In the data rows, 500 means zero.
Each row of this table is followed by its label. One hidden rule gives the labels. It looks at one to three of the table's principal directions, none of them among the few with the most spread.
[527,498,655,477,510,620,633,450,404,380,558,618,566,565,496,439,437,551,533,466,351,483,557,557,458,424,411,529,642,
 665,473,639,516,279,503,432,551,410,508,604,589,604,506,401,401,254,626,652] 0
[416,446,502,527,528,437,620,534,438,484,484,516,605,483,456,624,468,489,545,569,413,444,444,495,573,449,530,478,597,
 458,528,578,489,536,569,416,481,496,483,506,412,415,507,539,478,501,412,455] 0
[408,487,457,469,378,496,644,499,524,795,584,389,316,488,430,600,547,507,480,490,467,653,744,461,383,714,770,318,691,
 502,477,077,591,649,448,510,649,764,552,539,695,629,245,312,655,550,364,536] 0
[517,464,602,518,488,646,641,493,406,447,602,522,511,573,490,418,458,526,437,554,395,582,556,509,403,451,464,449,519,
 560,513,546,452,277,423,431,510,503,537,643,543,640,441,470,349,347,562,658] 0
[590,521,454,588,621,662,496,427,617,664,553,326,386,619,364,440,711,639,460,453,457,455,630,406,411,523,457,475,520,
 472,597,344,492,496,498,597,410,551,667,661,615,678,681,351,421,295,484,552] 0
[599,461,514,500,522,590,456,544,632,643,533,344,459,530,519,557,564,546,419,525,590,525,531,543,462,527,447,507,438,
 459,620,399,489,504,425,522,479,478,601,565,559,486,401,490,548,533,541,555] 1
[468,454,570,518,481,597,634,489,484,560,598,471,523,526,504,555,430,555,461,549,499,546,475,585,415,489,600,429,503,
 514,470,381,520,518,370,437,495,528,655,673,426,585,356,442,480,501,538,633] 0
[557,517,466,543,538,505,383,446,594,540,465,401,424,454,506,457,514,581,437,473,637,520,444,523,477,521,527,561,323,
 473,526,401,514,582,492,558,474,486,516,518,465,488,524,508,579,558,527,486] 0
[706,374,419,597,645,407,533,477,407,373,273,595,645,530,458,446,434,402,428,678,455,374,398,452,666,378,160,748,472,
 366,691,893,561,248,652,355,410,418,501,549,368,348,698,666,495,664,481,315] 0
[575,448,487,541,538,526,588,531,449,481,447,494,551,591,495,496,514,406,448,657,446,501,566,435,531,465,331,521,543,
 418,616,665,472,330,515,462,467,492,519,531,495,516,533,577,396,502,473,489] 0
[407,535,679,506,481,584,661,449,350,328,621,678,618,546,507,520,477,555,610,452,342,459,546,534,460,363,521,394,691,
 681,371,643,463,389,515,475,526,341,438,557,535,603,516,413,342,172,638,728] 0
[511,490,506,337,384,508,569,680,463,563,593,502,492,418,561,576,400,426,446,563,483,600,497,593,529,586,521,511,509,
 535,562,490,563,469,354,345,607,561,547,498,514,402,190,612,494,627,511,514] 2
[288,478,502,498,522,504,584,545,550,583,595,433,507,365,470,659,459,603,565,437,489,525,411,531,467,488,795,398,528,
 469,414,319,466,731,501,446,534,501,502,541,434,453,424,491,508,374,408,594] 0
[630,365,633,446,399,353,686,448,401,438,382,599,582,384,560,366,261,489,296,696,474,518,357,615,574,391,412,568,459,
 498,666,669,546,299,601,259,505,512,494,567,462,417,320,626,795,785,505,376] 0
[380,540,400,550,508,452,438,354,669,572,401,344,330,386,495,421,473,604,469,396,627,607,487,480,368,622,766,469,408,
 479,380,170,480,757,615,645,542,618,418,387,560,545,553,392,729,497,359,430] 2
[457,443,425,554,595,486,541,407,543,517,364,519,492,454,485,531,359,497,548,468,535,520,468,523,459,545,589,631,542,
 451,404,425,609,562,565,466,583,528,527,544,449,487,545,418,608,517,439,488] 1
[514,519,643,411,444,635,623,612,402,468,675,563,562,573,530,515,518,470,511,560,370,516,579,525,488,443,414,415,605,
 593,544,628,457,315,365,418,515,429,561,590,565,573,360,534,285,332,614,671] 0
[591,430,320,591,657,443,318,500,621,537,435,426,510,531,443,547,598,491,501,563,555,355,378,436,601,437,357,629,387,
 346,611,619,477,515,588,535,325,460,547,468,341,365,741,574,501,643,390,317] 1
[567,563,411,510,522,520,414,467,556,511,414,488,399,530,539,523,529,452,526,471,585,552,651,479,490,642,435,614,539,
 548,471,464,595,514,503,616,598,488,454,402,593,519,499,463,497,471,534,502] 1
[461,494,582,514,558,516,523,499,449,318,469,588,637,475,570,547,392,512,566,504,503,459,387,575,546,412,449,582,497,
 563,436,696,480,465,521,462,506,314,435,481,400,413,525,569,406,380,594,578] 0
[475,635,485,512,494,584,466,382,517,432,442,536,450,573,515,430,495,485,588,370,537,538,607,513,373,588,532,518,544,
 605,317,387,568,568,466,661,573,522,514,461,568,644,569,329,487,407,585,562] 1
[506,422,577,473,495,573,518,615,477,482,642,498,598,589,540,545,501,452,468,624,453,475,439,520,521,364,400,432,453,
 441,576,671,379,334,384,423,407,442,571,575,389,503,468,590,332,486,518,597] 2
[542,498,537,414,439,409,482,530,473,396,408,495,522,416,534,312,403,453,392,556,482,537,389,506,541,450,416,546,362,
 473,603,646,426,373,585,420,497,537,383,399,522,406,500,636,604,628,458,348] 0
[603,479,421,514,527,487,414,491,617,662,456,339,387,460,460,482,551,576,400,487,603,518,486,512,505,605,509,572,381,
 444,614,317,561,597,488,516,481,593,585,536,530,461,467,489,643,654,457,390] 0
[548,387,421,522,482,530,628,465,440,589,532,487,405,597,453,354,491,426,387,642,394,607,631,389,412,575,487,430,583,
 430,528,437,496,301,477,432,487,699,570,573,579,645,494,442,475,546,367,474] 1
[449,523,383,637,583,519,500,402,543,531,444,427,456,599,367,473,652,505,542,465,426,458,594,344,423,480,511,423,559,
 412,487,427,432,531,633,641,416,593,483,485,543,618,768,377,468,411,360,431] 2
[596,435,363,513,577,460,330,585,651,665,466,386,441,492,534,664,577,450,498,570,648,476,517,483,589,584,425,611,453,
 381,613,473,550,575,479,532,485,457,533,438,472,341,450,580,550,661,451,427] 0
[641,439,544,384,485,582,490,641,476,584,681,530,512,566,486,527,563,489,484,545,387,443,533,536,563,487,328,529,580,
 564,644,613,531,289,380,368,467,475,628,593,568,457,383,520,396,510,565,524] 1
[491,543,361,615,529,450,620,437,435,576,371,517,438,547,355,538,626,437,527,498,409,490,719,321,502,561,501,469,674,
 412,532,439,580,534,632,564,546,637,477,521,592,621,644,436,487,459,380,429] 1
[568,507,475,483,503,409,309,482,562,507,495,479,456,424,516,426,539,567,464,446,606,445,381,518,569,489,492,553,335,
 499,527,491,497,572,527,526,432,463,462,438,461,399,557,549,612,617,524,400] 1
[515,557,723,373,258,513,563,476,361,301,559,593,513,521,616,249,377,449,356,518,456,659,557,570,395,403,448,359,414,
 649,477,632,381,221,455,480,591,525,320,421,622,633,367,495,554,460,638,639] 0
[592,424,235,568,619,426,381,477,678,764,316,320,347,513,428,608,588,436,503,521,614,518,635,400,520,729,484,648,560,
 332,583,283,643,641,590,574,553,647,536,422,592,393,544,417,690,704,315,300] 0
[398,559,502,545,514,641,483,510,620,702,654,343,401,542,419,566,657,575,536,427,523,529,580,437,349,481,692,309,455,
 415,483,213,424,648,398,612,460,570,629,640,533,676,497,383,436,388,468,648] 2
[535,469,475,441,443,336,368,548,497,429,446,579,561,382,572,516,406,451,479,510,595,452,309,584,618,456,467,585,363,
 481,515,615,519,542,527,437,472,455,427,384,369,291,443,638,659,789,510,348] 1
[553,548,707,300,292,470,493,541,397,396,643,610,521,455,556,418,406,574,447,409,423,510,463,687,543,466,459,492,494,
 768,523,587,530,357,435,397,588,500,425,459,580,473,301,456,606,522,655,535] 0
[393,431,437,574,484,353,559,516,472,500,496,446,548,430,429,527,524,545,427,571,454,450,341,444,576,417,607,384,422,
 372,561,499,380,617,609,455,356,595,460,472,340,434,596,615,548,622,303,334] 0
[488,422,529,448,541,572,538,622,559,557,569,394,584,525,481,648,478,516,517,532,432,471,440,581,516,477,447,530,547,
 493,602,540,463,458,466,406,489,481,561,529,486,370,414,494,468,491,461,505] 1
[456,495,473,485,379,425,535,447,442,551,577,522,359,430,543,399,457,521,415,550,551,632,528,484,454,630,703,382,464,
 544,401,294,526,583,434,496,523,632,482,473,509,581,342,507,571,607,451,487] 0
[302,589,632,557,529,735,562,380,516,455,696,476,441,585,464,431,553,658,621,323,413,566,586,486,253,476,731,305,572,
 654,258,278,379,537,435,645,507,474,512,599,605,783,573,248,308,058,565,786] 1
[672,345,428,464,453,465,492,551,537,667,447,600,521,543,604,620,388,295,445,645,635,518,529,579,512,545,391,586,545,
 366,533,490,676,420,349,393,537,531,709,600,433,442,256,520,689,934,549,490] 0
[392,511,491,572,597,589,518,471,550,524,568,436,480,469,484,605,497,601,571,476,535,519,470,513,443,507,656,490,486,
 510,413,387,494,632,469,532,503,428,531,571,426,523,504,464,393,320,500,634] 2
[430,503,550,547,549,512,443,456,609,537,465,427,472,420,545,525,487,590,519,427,632,524,438,521,460,500,640,491,410,
 465,442,357,458,663,518,570,511,420,473,509,503,496,486,500,572,434,522,566] 1
[387,457,609,426,375,388,647,512,310,341,513,712,652,478,558,444,350,401,517,532,394,496,426,525,535,386,553,380,593,
 518,376,665,456,423,510,372,528,513,418,464,425,499,474,539,516,526,505,535] 2
[648,604,544,422,472,752,498,491,543,568,616,464,317,643,472,368,608,527,486,412,394,597,797,488,349,634,354,541,623,
 703,552,413,557,250,399,586,603,555,579,565,829,738,428,317,373,267,615,623] 2
[585,397,458,588,607,502,464,471,537,585,461,536,558,651,503,585,606,435,560,555,527,375,566,433,553,489,366,514,637,
 397,501,555,528,480,493,546,407,431,621,553,482,514,625,446,464,525,510,506] 1
[507,490,348,664,619,493,483,365,528,482,304,486,451,543,472,463,535,450,520,478,573,538,607,370,433,570,495,557,531,
 394,405,441,536,549,610,626,522,513,439,462,538,560,705,438,505,442,450,491] 1
[492,458,400,640,597,531,566,449,504,530,462,406,499,580,390,538,591,523,479,558,441,482,554,402,470,483,474,474,537,
 412,552,487,463,491,582,539,426,553,516,545,472,543,664,453,429,430,390,475] 0
[461,400,430,612,587,295,428,458,485,380,276,519,651,515,412,516,481,402,541,549,442,357,353,406,620,312,367,569,455,
 306,595,762,387,421,794,492,397,513,302,362,369,324,806,552,635,688,305,230] 0
[524,457,431,535,555,396,457,585,433,415,411,536,636,542,496,556,531,359,517,627,487,407,432,416,648,398,326,541,461,
 344,590,783,442,433,557,462,416,443,432,422,352,355,645,673,394,602,444,395] 2
[532,476,412,449,372,269,449,547,462,472,361,510,480,391,532,475,426,381,390,587,552,556,458,490,607,537,463,537,405,
 429,603,574,509,493,611,454,543,618,321,299,477,335,419,650,721,840,379,259] 1
[630,461,594,396,450,568,580,515,472,553,636,513,442,468,501,417,455,608,407,534,416,522,502,604,500,548,455,545,549,
 672,600,477,578,352,430,357,513,507,607,611,608,507,301,475,539,496,578,515] 2
[480,510,603,383,407,607,574,570,457,563,728,573,525,536,515,636,486,521,571,452,421,507,574,623,445,499,559,412,660,
 661,437,442,576,467,334,425,578,471,605,591,546,533,273,368,460,423,627,701] 1
[569,612,513,544,542,584,464,509,481,395,521,514,562,569,455,512,616,527,531,483,460,398,491,496,525,399,332,532,455,
 554,572,659,470,450,498,574,401,388,536,530,455,528,624,540,336,416,604,507] 0
[552,440,404,613,626,335,365,452,582,459,254,405,548,414,411,501,506,553,464,470,552,383,320,468,631,426,393,686,340,
 361,660,608,469,549,762,507,419,489,366,412,419,289,739,583,691,671,368,215] 0
[603,481,412,591,595,375,359,494,574,501,334,455,550,550,414,526,642,449,507,554,493,320,454,393,646,383,267,599,446,
 345,713,703,439,448,712,571,353,473,438,414,455,390,760,583,575,669,384,233] 0
[591,548,391,559,592,488,404,409,554,449,353,484,435,570,455,389,610,460,515,482,480,458,628,367,509,513,328,599,541,
 481,545,616,494,400,672,629,488,482,391,377,620,534,770,459,493,389,455,408] 2
[462,535,490,488,509,479,513,565,527,529,512,424,527,442,488,577,549,531,499,517,516,474,453,498,546,489,540,464,470,
 465,558,489,470,626,508,496,471,468,500,477,466,420,479,583,480,484,478,481] 0
Here are more rows. What is the label of each one?
[526,469,609,412,410,684,715,472,458,641,733,560,392,563,514,559,445,586,497,493,385,608,721,617,366,633,606,434,780,
 745,425,293,657,392,324,411,648,554,679,688,678,704,188,270,478,317,606,758] -> 0
[520,549,577,462,546,692,436,484,624,541,586,390,449,555,462,392,564,625,498,339,472,498,513,532,370,470,492,495,442,
 558,502,397,435,451,443,559,487,495,593,601,623,625,586,360,454,279,573,617] -> 2
[640,521,607,451,429,494,461,511,452,312,453,579,565,519,629,328,425,439,382,609,545,505,412,563,545,413,271,563,348,
 551,585,758,428,290,472,486,432,396,466,447,469,488,462,672,482,615,626,452] -> 1
[447,554,306,700,625,415,358,408,638,649,319,370,412,556,379,644,738,508,612,392,607,410,619,326,523,597,560,496,537,
 336,486,286,515,803,657,762,449,569,463,416,524,528,759,402,563,536,351,344] -> 1
[572,454,376,639,635,432,514,500,392,309,404,585,654,598,416,446,607,413,497,655,363,321,403,340,643,320,216,549,498,
 371,618,905,388,323,667,485,261,418,463,462,336,431,864,682,288,508,404,309] -> 2
[469,549,639,462,419,549,524,592,408,374,547,566,639,521,548,571,448,469,521,459,495,498,438,603,510,403,443,471,438,
 555,493,622,455,453,393,473,525,425,482,531,430,482,398,556,402,505,644,603] -> 1
[481,459,402,515,571,407,417,621,532,491,471,477,554,396,502,641,520,484,533,539,533,434,360,484,648,482,471,585,437,
 414,581,614,470,587,562,451,442,415,435,411,387,270,513,696,459,588,422,369] -> 0
[680,474,387,538,643,492,312,571,589,577,413,432,508,615,458,565,676,443,531,528,534,351,544,414,655,522,210,675,494,
 392,681,663,529,437,529,558,413,438,555,470,503,395,687,563,411,553,488,361] -> 0
[514,533,308,537,589,416,350,448,562,569,335,560,372,464,466,552,545,419,640,371,561,496,652,389,536,661,510,669,614,
 468,413,423,658,588,621,601,638,527,392,373,618,459,615,425,576,507,436,402] -> 2
[488,491,390,541,560,290,413,509,492,462,314,512,579,404,429,540,510,453,532,497,523,376,364,435,660,425,459,595,425,
 348,577,638,512,609,689,472,456,501,385,395,373,300,692,616,622,675,385,270] -> 2
[530,533,485,451,502,557,445,537,564,554,576,435,437,533,466,480,598,537,501,456,446,484,565,477,488,518,455,490,525,
 544,561,484,470,457,502,536,487,522,510,474,598,527,538,457,461,402,481,496] -> 2
[372,516,518,557,532,494,468,522,516,559,574,440,514,510,452,635,608,561,590,438,508,458,513,454,515,473,630,388,517,
 461,458,410,436,657,500,568,480,476,460,504,463,504,555,461,424,373,468,576] -> 0
[377,579,495,511,510,641,530,579,500,543,630,447,483,559,468,673,598,479,620,446,456,563,661,459,409,529,586,391,601,
 530,433,415,468,548,415,579,582,473,472,504,566,565,442,426,290,263,525,704] -> 2
[610,444,472,445,425,383,418,511,565,620,476,498,451,472,516,465,516,440,423,573,552,470,477,503,546,494,447,494,456,
 429,619,476,521,470,529,473,450,570,534,464,524,437,415,532,736,820,447,336] -> 2
[391,616,525,467,401,524,525,560,563,639,585,316,451,501,416,625,632,573,498,418,488,525,583,510,449,530,646,326,491,
 504,563,273,453,707,466,594,530,630,511,486,555,556,424,414,540,467,446,525] -> 0
[365,623,468,561,480,623,632,420,429,519,595,572,372,556,512,534,576,514,605,425,483,621,771,409,363,670,712,353,713,
 622,244,268,568,637,398,648,616,520,517,531,617,773,461,367,279,165,554,746] -> 1
[380,552,689,357,409,503,462,552,454,299,569,596,623,448,680,401,334,487,546,456,556,522,302,634,502,442,572,448,390,
 601,324,597,393,540,371,473,504,379,456,412,404,455,406,590,434,450,633,593] -> 1
[601,500,462,518,538,527,429,466,544,568,469,485,426,558,470,466,585,510,505,450,507,478,604,461,500,572,410,567,551,
 522,537,459,555,453,517,557,509,517,527,507,617,540,554,424,520,488,518,464] -> 0
[560,470,402,498,495,312,447,498,462,461,394,605,525,435,519,485,494,422,491,571,524,418,432,456,647,496,423,568,510,
 445,535,640,549,521,608,463,446,483,441,386,432,365,562,630,599,701,441,303] -> 0
[511,584,448,490,508,482,472,501,472,419,426,550,513,462,557,551,458,467,551,481,581,510,500,545,543,596,485,604,502,
 569,421,525,604,612,463,540,564,434,481,423,454,433,459,552,453,511,580,494] -> 0
[624,561,541,472,430,471,536,425,413,350,400,603,480,506,533,261,457,460,396,539,462,525,537,483,504,477,340,556,465,
 575,549,659,508,308,566,503,503,511,438,459,581,586,550,558,535,529,562,423] -> 1
[467,479,630,338,341,446,723,528,398,543,551,582,437,367,591,427,347,537,426,529,435,628,562,582,522,662,655,448,673,
 663,463,375,595,511,452,340,662,576,498,501,669,528,168,527,607,463,516,531] -> 1
[506,497,417,536,631,575,413,513,577,470,395,463,506,543,524,580,470,436,596,470,553,518,537,493,485,571,416,671,519,
 473,458,545,538,483,510,559,568,429,469,442,510,432,564,481,412,426,503,516] -> 1
[412,624,470,552,509,567,459,418,624,587,440,318,377,568,414,417,649,552,515,363,511,544,641,390,361,560,602,389,478,
 450,474,257,413,639,562,718,511,642,477,458,651,690,672,339,526,348,410,492] -> 1
